Each path below is one point turned by a fixed rotation once a step. After each direction that follows a path, write how fast that rotation turns it, in deg/step (0 if it stays still).
Each turn is a multiple of 5 degrees from 10 to 175, or 0.
Each row of a path follows its step; steps can be skipped.
Rotation 1:
step 0: [ 26  -9  -3   4 -23  -9   5 -41  -5 -17  -2  -9  -2 -20   3  -6   3  -1
   6  19  21 -24 -20  10  10 -18 -12 -11  -3 -12   7   3  -3 -12  18   7
 -17   0   5  -2  11 -10 -21 -16  19 -34 -11  10  32  19 -26   7  24  10
   5   2   0  -6  -1   4   9  35]
step 1: [ -8 -10  13   7   6  14 -27 -14  -9 -24   0   1  11  11   4  12  -2  -5
   0  10  24 -19 -22  23  24 -11   1   5  14  -3   2  -7  -3 -35  -7  20
   8  -9  20  18  12  25   2 -22  20  -4  33  -9   3   3 -18  21   6  11
  37 -12  -1 -13  -6  -8  -2  27]
step 3: [  0 -24 -20  -3  20   5  21 -16  15  -9   3  19   1  11  12   7 -14  -5
   8  23  18 -24   2  12  21  -1 -12  -7  15   8  10  -1  -1 -18   7 -16
  10 -18  34  -4 -14  -8 -15  -5   0 -21  29   1  20  -2 -15 -11  14  22
  39 -28   2  -7 -13  16   0  15]
step 4: [ 17  26  12   2 -16 -14 -23  -8  22   1 -30  -1 -14   8  14   9 -14 -11
  -3  14  24 -31 -11   7  12 -14   4   6  13  -5  -2  -8 -15   4  12  -4
 -15 -11  -2  11 -22   0 -26 -28   1  -5   2  -9   8  15 -17   1  18  29
  16   5   0 -29 -15  30  10  19]
step 5: [-23 -16  -9  18  32 -14   5 -19   7   5 -14   4   8  15  10  22  12 -14
  19  14  14 -32  17  11  35 -11 -19   5   5  -2  -9 -12 -16   5   3  19
   7 -11   6   1 -13  18   2  -8  38   5  12   1   7  30 -25   5  -1   9
  22  -4   2  -5   2  17  13  14]
step 6: [ 30  -6  -8 -16  -5 -24  -2 -40  -3  -2 -26  -2 -12 -16  11   9  -4  -2
  -5  -1  19 -26  18  -8  21  -5  19  -1 -12  -5  -6 -17  14   3  16  12
 -15  -8  18  27 -25  -8 -22   2  36 -20   8  -1   4   6  -9  15  23  13
  21 -14  -2 -14   6  -1  -1   6]
step 7: [  5 -32  -8  19 -16  -6   2  -3  -8 -24 -16  15   0  -1  10  15  13   4
   0  19  24 -34   1   2  -2   8  -7   9   8  -2  20  -8  -1  -8   0  11
  14 -18  20  32   4  29  -1 -14   8 -31  12   6  15  14 -33  -8   0  -5
  13 -11  22 -20   1  17  22  17]
step 8: [  1  13   6  -4   8 -12 -46   9   7   1 -18   3  -5 -13  12  28  -9 -11
   8  24   4 -26   6 -19  18   3  11  -2  13 -10  -7  -3   9   1   4  26
  -2  -4   0  10  -4   1 -28 -12   4 -20  20  29  11  16 -19  19  18   4
  34  -7  16  -6  10 -15  -6  28]
step 9: [  6 -15 -21 -13  16  -2   7 -14  20  -3  11   1  14 -16  31  12 -10   0
  20  24  11 -40   9  10  13  -9 -27  -9  14 -10  12  -8  23 -19  23  14
   2   3  14   5 -11  12   2   6   7 -17  18   0   9  14 -29   9  24  -6
 -14   6  20  -9  -5  17  -1  23]
Speeds:
[-5  3 -5  3  3  0  3  6 -1 -1  1 -3  6  1  6  2  0 -4 -3 -6  4  0  4 11
 -2  4 -1 -1 -4 -2  1 -1 -3 -4 -6 -3  8 -3  6  3  7  3 -1  6 -2 -3  5 -5
  0  8 -2  4  0 -1  0 -4  1  7 -2  7 -6 -4]  175
[ -3   0   0  -2   5  -3  -1  -2  10  -1   1  -6   4   1   3   3  10   3
   0   7  -1  -4  -1   2   1  -4   1   0  -2  -6  -2  -2   1   3  -6 -13
   0  -3   0  -1   1  -4  -6   0   3   6   0   3   0   0   3  -2  -2   6
  -8   3  -6  -8   3   4  -1  -6]  60
[  5  -5  10   1  -3  -3  -3   0   5   5  -1  -1   0  -3   6  -1  -3  -5
  -2   4   0   5  11  -3   0  -2  -4   3  -1  -3   2   3  -1  -7   4   0
  -4   2   3   9   2   3   1  -7  -6   1   3  -3  -8  -3   4   3   3   2
  -2   0 -10   5   4   2  -3  -2]  155
[  3  -1  -4  -2   3   0  -6   4   3   2   1  -7   5   2   4   6   1  -5
   0  -5  -9  -1   6  -1   3 -11   2  -3  -2   0  -1  -3   3  -1  -4   8
   3  -4  -2  -5  -1   6   1  -3   0  -2  -4   2  -3   3   8  -4  -4  -3
   5   4  -1   1  -9  -3   3   3]  110
[ 0  2  8  0  8  5  3 -1 -8 -1 -1  8  3  0  1 -1  1 -1  7 -7  2  2  4 -1
  5 -6  6 -7  2 -3 -6 -2  4 -3  0  2  4  2  2  2  0  0  2  3  8 -2  3 -5
 -6 -5 -1  3  5 -2 -7  4 -2 -6  0  1  6 -7]  90
